Each named move below is a turn or a mirror, shown by a few rows before and after it. Which moves, in which order, take the first row of each later pair to the second? The first pair is answered.
J_587 (before => after):
[  3   6 -13 -10   2 -14  11 -11  20 -18 -20  -9  13   4   8   4   4   0
  -2  -3  -1] => [  7   5 -13 -10   4 -17   4  -6  18 -16 -16  -9  17  -2  15  -5   1   7
  -8  -7  -1]
[  0 -29   6   8 -18   2  -2  31   0   0  19  -2   9  20  -2  12  16 -16
 -22  11   6] => [  1 -31   6   6 -17   2  -3  33  -1   1  20  -2  11  18  -1  11  13 -13
 -23   8   6]
[-23   6  -6  14  25  15  16 -23  12   2 -23  18 -26  -3  14  -3 -12 -23
  22  -1 -23] => [-14  -2  -7  12  31  10  -1 -12   7   9 -14  22 -18 -18  31 -23 -25  -6
   8 -16 -23]
[ -6  -1 -15   0   8   9   1  -6   7 -15  22  46  -7   3   5 -36 -11  12
  34   2   6] => [ -9   1 -15   2   3  13   9 -12   9 -18  17  45 -13  11  -5 -23  -6   3
  42  10   7]
J_283 (before => after):
[  9 -31 -16   6 -28  13 -12  13 -17   3  20  14   3  -7 -11 -31   0  12
 -26  -1   7] => [-21  18  -1  12  19 -12  -1   2  11   3 -17   5 -13 -28   8  -3 -43  14
   5 -10 -19]
[ 10  -4  -7   5   0 -16   7  11   1  -1   4  -4   0 -20   0 -25  -9  14
  -6 -16   5] => [  9  -2  -5   5   1 -17   7  10   3   0   3  -3   0 -21   2 -24 -10  14
  -5 -16   5]
[ 11 -20  -6  -6   1  -2 -13  16 -18   8  18  15   8 -13  18 -28   1  10
 -12  -9   3] => [ -3   3   1  -3  26 -14  -8  10  -5   6  -1  12   0 -24  29 -14 -21  10
   3 -13 -11]
[  6  20  13  16   1  18 -35  -6  12  -3 -26 -10  29   1  31   2   3   9
 -11  -1  12] => [ 12  12  11  16  -9  23 -37  -3   8  -3 -19  -8  29   5  27  -2  10   8
 -16   1  17]
J_210 (before => after):
[  2 -19 -12  -5   6  -3 -10   9 -15   8  29  21  -1  -8   7 -44  -3  10
 -23  -8   5] => [ 25 -25  -7   3 -24  20 -17   1 -12   3  13   1  14  16  -5 -11  24   1
 -23   7  19]
[ 13   1 -10 -13 -19   4   1 -10  -3   0 -12 -13  -3   6   3  -5  11   5
  10  10   8] => [ -5   4 -15 -17  -5  -9   9  -9  -5   2  -1  -1 -14  -7   5 -21   0   6
  13   6   0]
[  9 -24  14 -11   9 -13 -15  13  -2   3  -8  -2  18   4  22  -3 -10   2
  -7 -12  30] => [ -7 -25  10 -13  -4  -7  12  -1  -3  -4  -3   1   4  24  -9   7  10 -25
   8   6  32]
J_817 (before => after):
[  2  -1  -5  -3  -9  10  -1   2   2  -6  -7   3  10  -2 -10  18   3  -3
   5   6  -2] => [  3  -4  -7  -4  -9  11   1   3   0  -5  -2   5   9  -1 -11  12   5  -4
   2   7   0]
[-21   2  21 -13  -7   4  -5 -14 -22 -13  -8 -16  27  -7 -11 -17  -8  11
 -13   7  16] => [-25   0  21 -15  -4   3  -4 -13 -22 -13  -5 -14  23  -8 -14 -21  -7   9
 -13   7  16]
[  9 -33 -13 -12 -12   9   6   3 -20   3  32  21   4   9 -21 -34  18  -7
 -21   3   6] => [-18 -15 -11 -15  11  -6  29  -5 -12   1  28  30 -16  -1 -26 -34   1 -16
  -3   3 -11]
[-35 -16 -24 -10   9 -25  22   8  17  -5   7  14 -20   6 -48  -3 -11 -26
  11   4 -25] => [-30   4 -14  -2  19 -26  15   6  31  -6 -22  -2 -13   5 -35  23 -23 -21
  21   0 -30]
Then:
Between the rows of a pair lie 2 to 3 moves.
[  2  11  23   9   3   5  15 -18  28 -15 -47  -7  12  -8 -19  38  20   4
  19  17  -3] => [-33   2   9  -8  28 -19  37 -10  14  -9  -6  28 -16 -29 -24 -14   3   1
  18   7 -18] | J_817 then J_210
[  5   2 -13   0  -2   8  -2   3 -12 -14  18   0  -1   3 -10 -16   8 -10
   8  10  16] => [ -2  19  -5   6   7   5   3  -6  -2 -15  -2 -10  -3   3  -5   6   1 -15
  23  11   9] | J_283 then J_210 then J_210
[-12   9   3   5  13  -5  27 -19  14  -4 -14  -8 -19  -2  -5  24  -7 -11
  15  12 -11] => [ -7  -6  -4  -3  25 -18  10   0   1   5  12   7 -16 -25  14 -18 -23  11
  -5  -8 -14] | J_283 then J_210 then J_817
[  6  -2   5  11  22  -3  -7   6  19  10   7  -3  12 -33  18   8 -35  36
   2 -38   2] => [ 22 -21   1  11   2   7 -17  12  11  13  18  -2  24 -24  14   1 -17  39
 -13 -38  15] | J_817 then J_283
[  2  23  18   9  23 -15   0   1  20  -3 -14 -12   1 -19  15  10 -23   5
  18  -3 -15] => [ 28 -26   3   5 -26  10  -9   7  -8  -5  22  -3  15   5  -7 -13  22   1
 -10   8  11] | J_587 then J_283
[ 43   1  12  -5  -2   2 -13  16   1  -5   1   0  24 -10 -12   6 -17  14
   2 -14  26] => [ 44  -8   9  -7 -11   5  -8  17  -5  -7  13   2  23  -5 -21  -1  -6  10
   0  -7  31] | J_587 then J_817 then J_587
[  9  23 -15  -1 -10  -4   6  -2  15  12 -13  13  13 -10  17  11 -13 -24
  -4 -15 -16] => [ 16   3 -21  -5 -28   3   5  -1   3  12   4  20  13  -2   5  -1   6 -30
 -13 -10  -6] | J_210 then J_210 then J_283
[ 17 -22   7 -21 -22   6 -21  18  -6  -4  14  17  23 -15  -4   9  35   5
 -22  -2   6] => [ -8 -14   3 -29   4 -14  -8  21  -4  -3  27  35   5 -34  -2 -12  13   3
 -16 -12  -7] | J_210 then J_210 then J_817
[ 26 -16   2 -14   7  -9 -39  27 -10   5  11  21  17 -15  25 -25 -13  34
 -21 -19  -1] => [-11  22  12  -6   3  -2  18 -14  17 -11 -29   5 -13  20 -21  47   7 -20
  33  19 -11] | J_283 then J_587
[-10  -7  -2   3  12 -14  -2  13   1  11   6  -1  -8 -11  19 -24 -16  17
   1  -5 -11] => [-25  -9  -5   1   3 -11  22   1   1   5  13   4 -22   4  -7 -16  -1  -4
  14   9 -11] | J_210 then J_210
[-27  23  14   2   3  -6  17 -14  -4  18  -9  33 -14 -15  10  21  -4 -28
  30 -20   0] => [ 21 -10  11   5 -31  19 -22   3 -20  22   1  25  19  -6  23  11  17  -6
  -6 -24  25] | J_210 then J_283
[  2  35  11 -20   6 -11  18  -8 -10   2   5  10  -1  -1   6 -14 -16  12
  -7 -22  -6] => [ 16  35  17 -11 -14   5  16 -17  -5  -4 -11  -8   7  19  -2  14   4   3
  -3  -9   3] | J_817 then J_210
[ 22 -14   3   8 -19   9  -7 -19  -3   2  -6 -24  -4  21  -4  17  14  10
 -15  -1  11] => [-16 -10  -5  -4   1 -10  25 -24  -5   1  15   0 -34  11 -18  -5   4  -6
   0   1  -4] | J_817 then J_817 then J_817
[  5  11  -7   9  12   9 -28   1  24  19 -38   0  30   1  50  -4 -24  23
 -19  -6  -1] => [ 11   3  -7  13 -23  32 -12 -14  22  10 -43 -10  32  33  18  24  14  -3
 -10  18  13] | J_587 then J_817
